500 stands for zero in the data rows.
Here are some points, one per row:
"333 653 480 600 326 570 326 460 576 468 539 566 504 622 650 275 516 499
 467 606 496 487 454 463 429 384 616 603 342 484 518 707 366 447 309 365
 542 376 577 372 532 476 535 794 433 357 634 519 902 557 544 714 401 563
 424 639 554 715 478 425 245 379 393 459"
"433 498 454 966 453 413 339 524 537 523 511 486 432 445 425 640 716 395
 439 693 494 440 493 553 686 558 447 536 423 467 471 486 404 357 540 467
 447 439 492 945 461 480 488 440 823 474 642 447 481 466 457 462 440 480
 832 412 432 524 451 444 488 484 434 358"
"546 270 551 491 558 483 537 358 466 433 577 489 543 594 417 448 452 530
 540 530 590 731 494 627 494 603 635 413 313 603 546 547 318 470 260 435
 679 482 313 597 462 445 282 333 398 417 345 673 610 423 561 453 566 577
 533 408 640 773 472 865 558 396 437 440"
"456 507 758 509 285 322 537 306 374 379 586 472 375 602 473 494 566 585
 618 483 653 373 614 557 219 395 718 511 408 420 465 658 446 463 626 618
 578 433 709 443 400 646 371 570 539 523 499 363 502 602 267 415 441 573
 477 576 457 569 555 472 810 552 633 588"
"314 431 510 552 187 516 300 731 546 541 489 417 572 589 478 616 391 531
 598 490 471 597 606 224 530 672 418 364 596 673 406 470 473 493 544 452
 398 338 520 461 646 646 376 646 333 665 574 596 589 232 408 479 561 497
 372 532 373 650 547 664 581 605 566 546"
"361 472 294 226 541 639 568 525 277 529 505 582 583 708 385 565 600 506
 532 571 518 439 596 600 589 480 365 488 523 399 387 543 642 471 505 520
 476 495 735 525 451 534 457 377 541 298 523 485 695 530 626 634 422 439
 397 169 358 430 605 611 468 394 528 677"
"871 599 371 535 518 679 392 444 544 473 622 395 412 629 650 552 337 523
 489 315 444 478 623 359 456 437 625 546 454 719 611 400 491 311 514 611
 375 528 455 643 373 454 616 548 432 620 569 445 869 646 495 405 375 380
 349 403 492 380 477 662 630 474 559 373"
"452 381 488 576 437 287 541 384 484 499 686 503 494 426 786 282 439 653
 495 412 510 424 448 769 509 539 288 489 426 492 383 320 701 729 327 493
 458 370 597 516 494 558 493 553 403 548 502 615 713 347 529 342 399 349
 596 373 645 381 448 466 416 615 611 523"
"561 436 426 263 598 167 524 345 483 490 471 539 526 579 488 661 541 462
 470 634 430 468 509 339 415 665 447 596 766 649 354 320 489 306 332 417
 621 577 414 365 518 514 481 725 526 593 559 472 510 696 535 448 535 513
 604 457 714 662 523 332 483 492 477 456"
"480 511 656 441 599 560 745 426 596 575 656 450 311 492 509 482 582 439
 451 354 502 641 647 477 614 647 382 367 456 554 413 521 609 571 612 490
 459 396 349 469 465 574 408 467 458 320 700 400 526 669 343 523 642 616
 448 647 531 404 404 522 138 350 656 497"
"455 299 538 607 610 434 358 410 512 561 148 616 380 486 614 384 205 459
 623 393 538 364 545 511 443 522 357 480 495 571 559 716 555 583 577 612
 459 696 422 292 483 608 679 398 510 484 598 377 516 528 504 535 517 578
 595 347 467 750 511 639 447 530 452 352"
"480 574 391 412 525 333 488 546 368 417 545 398 518 475 681 288 414 329
 570 325 636 557 287 476 527 581 552 645 566 546 562 507 461 552 717 340
 484 525 664 504 520 493 167 387 561 666 606 639 360 635 675 742 461 525
 452 549 526 481 419 572 568 468 430 279"
"575 485 656 608 524 467 548 582 472 527 440 209 698 595 387 589 502 518
 453 501 446 549 367 748 736 494 515 517 467 503 564 487 645 656 570 386
 405 732 476 290 593 329 378 575 452 391 438 423 815 657 411 370 509 551
 436 521 418 509 489 377 596 629 318 504"
"411 607 485 336 450 610 560 471 681 569 525 605 569 426 678 479 463 434
 611 341 454 542 469 631 477 551 479 497 559 231 723 360 325 436 499 669
 598 438 431 519 695 598 315 710 715 435 292 352 591 474 455 339 567 348
 432 467 340 671 754 504 448 453 517 225"
"535 679 347 598 334 277 787 648 581 438 493 452 754 516 369 463 273 319
 668 440 342 657 532 621 240 484 548 599 257 402 520 346 563 517 347 583
 344 453 385 605 498 744 547 421 483 521 663 338 577 587 524 625 559 629
 430 383 560 626 498 494 498 549 485 605"
"339 346 364 615 595 627 578 498 568 469 629 524 553 267 402 608 337 544
 504 610 517 450 409 434 382 478 444 510 530 287 557 510 382 499 710 562
 411 559 575 449 321 397 594 370 495 652 396 664 603 508 657 391 571 554
 269 693 744 644 499 364 472 414 563 563"
"847 625 549 433 427 523 392 493 431 432 515 528 447 518 368 578 452 532
 426 333 533 562 522 474 619 546 575 597 536 467 652 453 530 668 342 457
 620 267 553 260 537 497 547 204 716 513 556 431 537 178 519 550 422 472
 514 541 531 585 504 306 355 534 533 604"
"438 560 617 437 513 418 679 559 553 360 603 391 503 331 531 585 545 482
 701 634 475 349 667 318 457 520 581 593 411 570 706 598 307 555 486 474
 357 535 537 301 597 536 552 485 391 400 430 465 488 457 603 540 627 97
 662 398 618 386 402 648 443 487 315 481"
"753 344 555 387 556 433 434 555 564 176 430 452 850 644 408 504 350 407
 620 446 562 339 437 694 447 491 371 453 562 406 689 657 424 481 585 354
 549 299 530 699 493 616 608 712 398 567 597 585 533 573 403 422 481 450
 570 639 461 424 570 623 239 443 561 536"
"390 615 456 515 514 556 430 482 362 530 458 463 672 437 703 592 691 505
 399 520 407 552 359 383 177 567 588 519 680 590 750 534 554 540 534 643
 513 335 481 522 486 674 416 281 357 482 334 500 638 673 382 357 314 668
 606 471 452 527 476 641 226 737 393 564"
"740 500 320 745 353 335 478 274 397 456 585 572 664 411 671 487 449 526
 424 501 342 736 478 433 459 606 440 418 511 244 516 711 502 286 616 460
 566 544 410 385 745 491 470 468 344 321 541 444 558 572 608 570 496 342
 559 614 361 449 506 582 585 474 692 701"
"485 713 434 647 672 525 522 517 267 311 614 385 545 626 563 452 440 467
 535 383 323 339 601 614 706 453 607 525 511 522 382 584 587 320 469 832
 462 528 445 418 491 617 411 617 319 484 429 614 275 355 652 368 497 538
 538 600 568 730 519 504 370 456 436 470"
"361 569 592 499 593 277 537 584 501 627 431 477 489 505 406 366 423 290
 211 337 636 346 483 532 478 314 600 357 571 697 600 406 360 452 500 598
 634 462 456 612 662 545 489 369 307 460 557 527 715 572 736 495 639 280
 584 608 445 622 590 428 571 477 610 679"
"628 325 382 345 161 566 713 488 516 676 436 362 478 603 533 453 617 536
 459 512 332 514 327 468 574 240 609 447 647 411 468 719 649 698 604 594
 603 475 274 577 393 619 498 536 533 588 640 548 515 451 502 522 540 284
 567 524 638 552 526 506 495 477 363 473"
"550 657 581 379 579 541 174 521 500 496 449 404 507 371 376 196 530 534
 626 431 574 774 526 463 376 459 489 488 490 416 264 663 409 474 467 579
 438 678 397 575 577 535 446 526 499 729 343 515 563 530 555 413 616 478
 641 379 602 337 615 398 390 443 398 687"
"610 576 500 374 543 341 395 519 655 584 410 702 606 203 476 507 628 664
 400 598 424 467 470 766 534 478 736 462 567 429 460 437 584 500 438 629
 397 504 604 489 524 386 436 462 245 597 765 452 481 408 297 568 519 443
 322 494 415 525 413 657 465 336 437 423"
"485 467 388 317 439 541 169 397 547 674 620 500 618 479 474 576 261 524
 450 555 378 493 545 602 426 477 669 343 284 696 643 456 542 654 582 493
 497 461 561 521 540 641 540 616 412 293 364 563 258 607 651 574 528 610
 662 509 531 421 430 314 565 421 520 403"
"466 666 553 349 257 311 513 583 432 555 516 465 345 570 368 374 255 683
 328 592 371 503 592 508 592 582 314 510 545 385 703 690 516 463 254 599
 318 435 589 661 615 419 522 427 528 541 328 620 453 853 421 500 429 424
 464 656 562 626 529 643 439 591 561 409"
"634 772 420 413 241 597 607 526 565 484 455 433 509 651 489 421 386 515
 563 696 455 569 477 798 335 563 383 491 538 647 301 370 217 476 709 602
 563 605 570 316 426 492 519 353 455 500 565 608 601 520 506 395 413 387
 765 623 327 606 384 552 342 478 651 418"
"409 476 650 509 496 495 206 499 429 552 440 433 490 636 466 487 615 368
 573 469 436 692 570 614 377 497 627 543 385 342 615 304 648 427 579 372
 482 626 501 486 361 517 470 494 394 494 563 513 403 637 592 485 443 45
 418 500 689 778 502 577 277 644 702 503"
"489 621 340 492 372 370 479 385 477 627 424 532 379 505 497 703 470 427
 719 394 715 599 429 621 419 290 449 491 570 574 664 568 626 230 355 427
 477 678 632 525 470 580 480 532 474 350 422 624 546 349 541 399 790 515
 446 688 553 419 334 555 333 615 455 467"
"501 292 549 673 536 627 504 524 461 471 424 333 437 667 600 531 322 385
 517 722 458 562 435 691 328 548 658 542 757 514 411 475 374 558 181 632
 429 565 492 539 619 597 426 454 490 485 423 301 472 443 507 730 407 393
 369 738 519 208 577 536 410 505 648 448"
"319 587 369 661 586 633 555 421 573 622 593 477 588 774 455 293 383 483
 746 469 593 651 535 506 572 539 601 372 792 334 665 501 511 436 361 460
 581 307 633 429 545 469 630 411 272 627 563 452 457 666 293 409 473 376
 657 471 500 555 311 396 630 426 389 499"
"487 514 308 544 451 698 617 437 459 541 343 444 570 373 554 464 744 628
 640 361 550 347 440 577 567 501 456 443 261 671 565 402 434 542 209 396
 503 551 387 403 568 512 566 522 605 591 602 624 306 708 462 471 379 438
 398 685 385 501 602 546 543 513 576 750"
"470 661 431 514 592 484 448 603 515 310 460 418 595 709 568 282 502 639
 334 568 536 427 351 305 318 517 523 507 545 432 620 433 485 575 437 518
 539 753 418 559 475 530 546 481 560 208 590 711 439 360 275 455 768 459
 424 388 575 543 427 463 582 486 704 441"
"350 597 677 616 444 452 534 461 571 409 512 582 851 396 458 520 410 511
 501 419 538 724 462 440 587 276 398 563 564 703 364 468 639 356 487 605
 651 423 470 383 383 612 649 486 588 482 226 630 547 599 309 750 351 301
 473 533 507 481 476 559 541 445 596 315"
These points spread out most along one direction. Take the direction at right angles to it along which they spread out most. Go by this last direction. How many in every 100 of the points above lie lower along it than each point below? Round to a whole number. More than half of the points above lie lower than the first one.
"390 615 456 515 514 556 430 482 362 530 458 463 672 437 703 592 691 505
 399 520 407 552 359 383 177 567 588 519 680 590 750 534 554 540 534 643
 513 335 481 522 486 674 416 281 357 482 334 500 638 673 382 357 314 668
 606 471 452 527 476 641 226 737 393 564" 86
"535 679 347 598 334 277 787 648 581 438 493 452 754 516 369 463 273 319
 668 440 342 657 532 621 240 484 548 599 257 402 520 346 563 517 347 583
 344 453 385 605 498 744 547 421 483 521 663 338 577 587 524 625 559 629
 430 383 560 626 498 494 498 549 485 605" 61
"470 661 431 514 592 484 448 603 515 310 460 418 595 709 568 282 502 639
 334 568 536 427 351 305 318 517 523 507 545 432 620 433 485 575 437 518
 539 753 418 559 475 530 546 481 560 208 590 711 439 360 275 455 768 459
 424 388 575 543 427 463 582 486 704 441" 42
"575 485 656 608 524 467 548 582 472 527 440 209 698 595 387 589 502 518
 453 501 446 549 367 748 736 494 515 517 467 503 564 487 645 656 570 386
 405 732 476 290 593 329 378 575 452 391 438 423 815 657 411 370 509 551
 436 521 418 509 489 377 596 629 318 504" 19
"480 511 656 441 599 560 745 426 596 575 656 450 311 492 509 482 582 439
 451 354 502 641 647 477 614 647 382 367 456 554 413 521 609 571 612 490
 459 396 349 469 465 574 408 467 458 320 700 400 526 669 343 523 642 616
 448 647 531 404 404 522 138 350 656 497" 6
"333 653 480 600 326 570 326 460 576 468 539 566 504 622 650 275 516 499
 467 606 496 487 454 463 429 384 616 603 342 484 518 707 366 447 309 365
 542 376 577 372 532 476 535 794 433 357 634 519 902 557 544 714 401 563
 424 639 554 715 478 425 245 379 393 459" 81
"753 344 555 387 556 433 434 555 564 176 430 452 850 644 408 504 350 407
 620 446 562 339 437 694 447 491 371 453 562 406 689 657 424 481 585 354
 549 299 530 699 493 616 608 712 398 567 597 585 533 573 403 422 481 450
 570 639 461 424 570 623 239 443 561 536" 69
"350 597 677 616 444 452 534 461 571 409 512 582 851 396 458 520 410 511
 501 419 538 724 462 440 587 276 398 563 564 703 364 468 639 356 487 605
 651 423 470 383 383 612 649 486 588 482 226 630 547 599 309 750 351 301
 473 533 507 481 476 559 541 445 596 315" 94
"361 569 592 499 593 277 537 584 501 627 431 477 489 505 406 366 423 290
 211 337 636 346 483 532 478 314 600 357 571 697 600 406 360 452 500 598
 634 462 456 612 662 545 489 369 307 460 557 527 715 572 736 495 639 280
 584 608 445 622 590 428 571 477 610 679" 56
"487 514 308 544 451 698 617 437 459 541 343 444 570 373 554 464 744 628
 640 361 550 347 440 577 567 501 456 443 261 671 565 402 434 542 209 396
 503 551 387 403 568 512 566 522 605 591 602 624 306 708 462 471 379 438
 398 685 385 501 602 546 543 513 576 750" 11
"339 346 364 615 595 627 578 498 568 469 629 524 553 267 402 608 337 544
 504 610 517 450 409 434 382 478 444 510 530 287 557 510 382 499 710 562
 411 559 575 449 321 397 594 370 495 652 396 664 603 508 657 391 571 554
 269 693 744 644 499 364 472 414 563 563" 47
"489 621 340 492 372 370 479 385 477 627 424 532 379 505 497 703 470 427
 719 394 715 599 429 621 419 290 449 491 570 574 664 568 626 230 355 427
 477 678 632 525 470 580 480 532 474 350 422 624 546 349 541 399 790 515
 446 688 553 419 334 555 333 615 455 467" 39
"485 467 388 317 439 541 169 397 547 674 620 500 618 479 474 576 261 524
 450 555 378 493 545 602 426 477 669 343 284 696 643 456 542 654 582 493
 497 461 561 521 540 641 540 616 412 293 364 563 258 607 651 574 528 610
 662 509 531 421 430 314 565 421 520 403" 44
"456 507 758 509 285 322 537 306 374 379 586 472 375 602 473 494 566 585
 618 483 653 373 614 557 219 395 718 511 408 420 465 658 446 463 626 618
 578 433 709 443 400 646 371 570 539 523 499 363 502 602 267 415 441 573
 477 576 457 569 555 472 810 552 633 588" 83
